Small tables with named rows and columns. After each table, cells are looked up by row and column.

keluro
         tegok  nite  zikim  kedosem  zunaf  kavo  gome  gigor  nunapan  fip
gogale     166   146     99      153    130   145   133    152      154  111
tapazor    166   137     99      171    130    74   175    146      115  176
zutom      121   146    189      171    130    74   133    155      135  111
fafu       166   185     99       97     93   132   198    155      111   59
kot        143   147    221      171    130    74    80     87      115  171
sekiva     166   146     68      171    204    74   133    153      115   91
sis        120    86     99       99     90    80   133    171      192  178
zekimed    194   146     54      171    236    74    78    161      164   64
rur         89    86     99      171    137   154   133    111       93  111
fuz        166   146     99      171    130    74   157    152      115  163
surul      166   146     99      132    130   159   144    152      115  111

gigor of sis = 171
kedosem of kot = 171
zunaf of fafu = 93
kedosem of fafu = 97
fip of gogale = 111
nunapan of zutom = 135
gome of zekimed = 78
kavo of kot = 74
tegok of zekimed = 194
fip of fuz = 163
zikim of sekiva = 68
zikim of fafu = 99

Table bub
	gen	tofeb	sas
vozuze	161	207	975
gor	178	180	870
revo	195	131	907
paniv	898	163	81

tofeb of gor is 180
sas of revo is 907
sas of gor is 870
sas of vozuze is 975
tofeb of vozuze is 207
gen of vozuze is 161
tofeb of paniv is 163
gen of gor is 178

roki
|  | vomu | vikika | ravodu | buripep | veruma | fov | ruvof |
|---|---|---|---|---|---|---|---|
| lasebu | 5.507 | 6.881 | 1.425 | 3.055 | 4.957 | 5.196 | 7.390 |
| gipabok | 4.198 | 7.002 | 2.113 | 5.533 | 5.697 | 3.897 | 7.441 |
| dedazik | 6.740 | 8.109 | 3.591 | 2.245 | 5.531 | 6.415 | 4.635 |
| bol | 7.210 | 3.857 | 4.724 | 3.191 | 6.127 | 3.382 | 4.596 |
| bibuf | 5.647 | 4.670 | 7.875 | 3.565 | 4.690 | 7.194 | 2.758 |

gipabok, buripep -> 5.533
lasebu, ruvof -> 7.390
dedazik, buripep -> 2.245
bibuf, veruma -> 4.690
bibuf, buripep -> 3.565
lasebu, veruma -> 4.957
gipabok, veruma -> 5.697
dedazik, ravodu -> 3.591
bol, veruma -> 6.127
lasebu, fov -> 5.196

petogim:
cols = tis, fuboso, pelili, pafer, nokove
gezad: [0.8, 0.6, 0.3, 0.8, 0.7]
fibime: [0.4, 0.4, 0.8, 0.6, 0.8]
bufo: [0.8, 0.4, 0.4, 0.8, 0.6]
bof: [0.4, 0.4, 0.8, 0.6, 0.8]
gova: [0.7, 0.6, 0.3, 0.7, 0.7]
nuri: [0.2, 0.7, 0.7, 0.7, 0.6]

What is the pafer of fibime in petogim? 0.6
What is the pelili of nuri in petogim? 0.7
What is the pafer of bufo in petogim? 0.8
What is the nokove of nuri in petogim? 0.6
What is the pafer of bof in petogim? 0.6
What is the pelili of fibime in petogim? 0.8

Table bagezat
columns: sov, makati, nop, miforo, gafuvuv, mideda, sis, banogus
dadorim: [91, 207, 159, 97, 143, 139, 202, 124]
rem: [73, 171, 135, 159, 177, 137, 144, 89]
pefev: [133, 127, 84, 154, 116, 75, 192, 147]
vob: [121, 173, 62, 72, 127, 137, 106, 104]
nol: [83, 191, 114, 56, 121, 203, 104, 99]
pevo: [135, 186, 185, 90, 154, 94, 160, 108]

banogus of nol is 99
miforo of pevo is 90
gafuvuv of nol is 121
banogus of rem is 89
banogus of pevo is 108
makati of vob is 173
mideda of dadorim is 139
sov of vob is 121
nop of nol is 114
nop of pefev is 84
makati of rem is 171
gafuvuv of rem is 177

Table nuso
fields: sem, vugule, mipidov, fer
golupag: [180, 159, 73, 164]
fune: [158, 90, 166, 153]
dama: [174, 178, 64, 166]
sezede: [167, 101, 141, 150]
pas: [156, 86, 153, 156]
lav: [187, 99, 118, 169]
velo: [186, 113, 116, 171]
mumotek: [193, 133, 119, 174]
rizita: [159, 82, 181, 156]
vib: [145, 101, 184, 139]
vugo: [140, 243, 77, 116]
tel: [139, 110, 181, 139]
gogef: [173, 200, 62, 164]
zil: [163, 112, 142, 162]

sem of sezede is 167
mipidov of lav is 118
sem of zil is 163
mipidov of vib is 184
sem of lav is 187
fer of gogef is 164

poneto =
	fibapi	fiv	ledo	tive	rilap	vageka	tiketi	leg	zipu	mevita
dubi	0.1	0.3	0.7	0.4	0.7	0.3	0.5	0.4	0.3	0.6
vato	0.2	0.9	0.8	0.7	0.2	0.5	0.0	0.8	0.3	0.1
siz	0.3	0.8	0.7	0.6	0.6	0.3	0.1	0.8	0.0	0.8
tivi	0.8	0.3	0.8	0.1	0.2	0.1	0.6	0.0	0.3	0.6

What is the tive of siz in poneto? 0.6
What is the tiketi of tivi in poneto? 0.6
What is the tiketi of dubi in poneto? 0.5
What is the fiv of tivi in poneto? 0.3
What is the zipu of siz in poneto? 0.0
What is the tive of tivi in poneto? 0.1
What is the fibapi of vato in poneto? 0.2
What is the fiv of vato in poneto? 0.9
What is the leg of tivi in poneto? 0.0
What is the zipu of dubi in poneto? 0.3
What is the leg of siz in poneto? 0.8
What is the leg of vato in poneto? 0.8
What is the fibapi of siz in poneto? 0.3
What is the fibapi of tivi in poneto? 0.8
What is the tiketi of vato in poneto? 0.0
What is the ledo of siz in poneto? 0.7

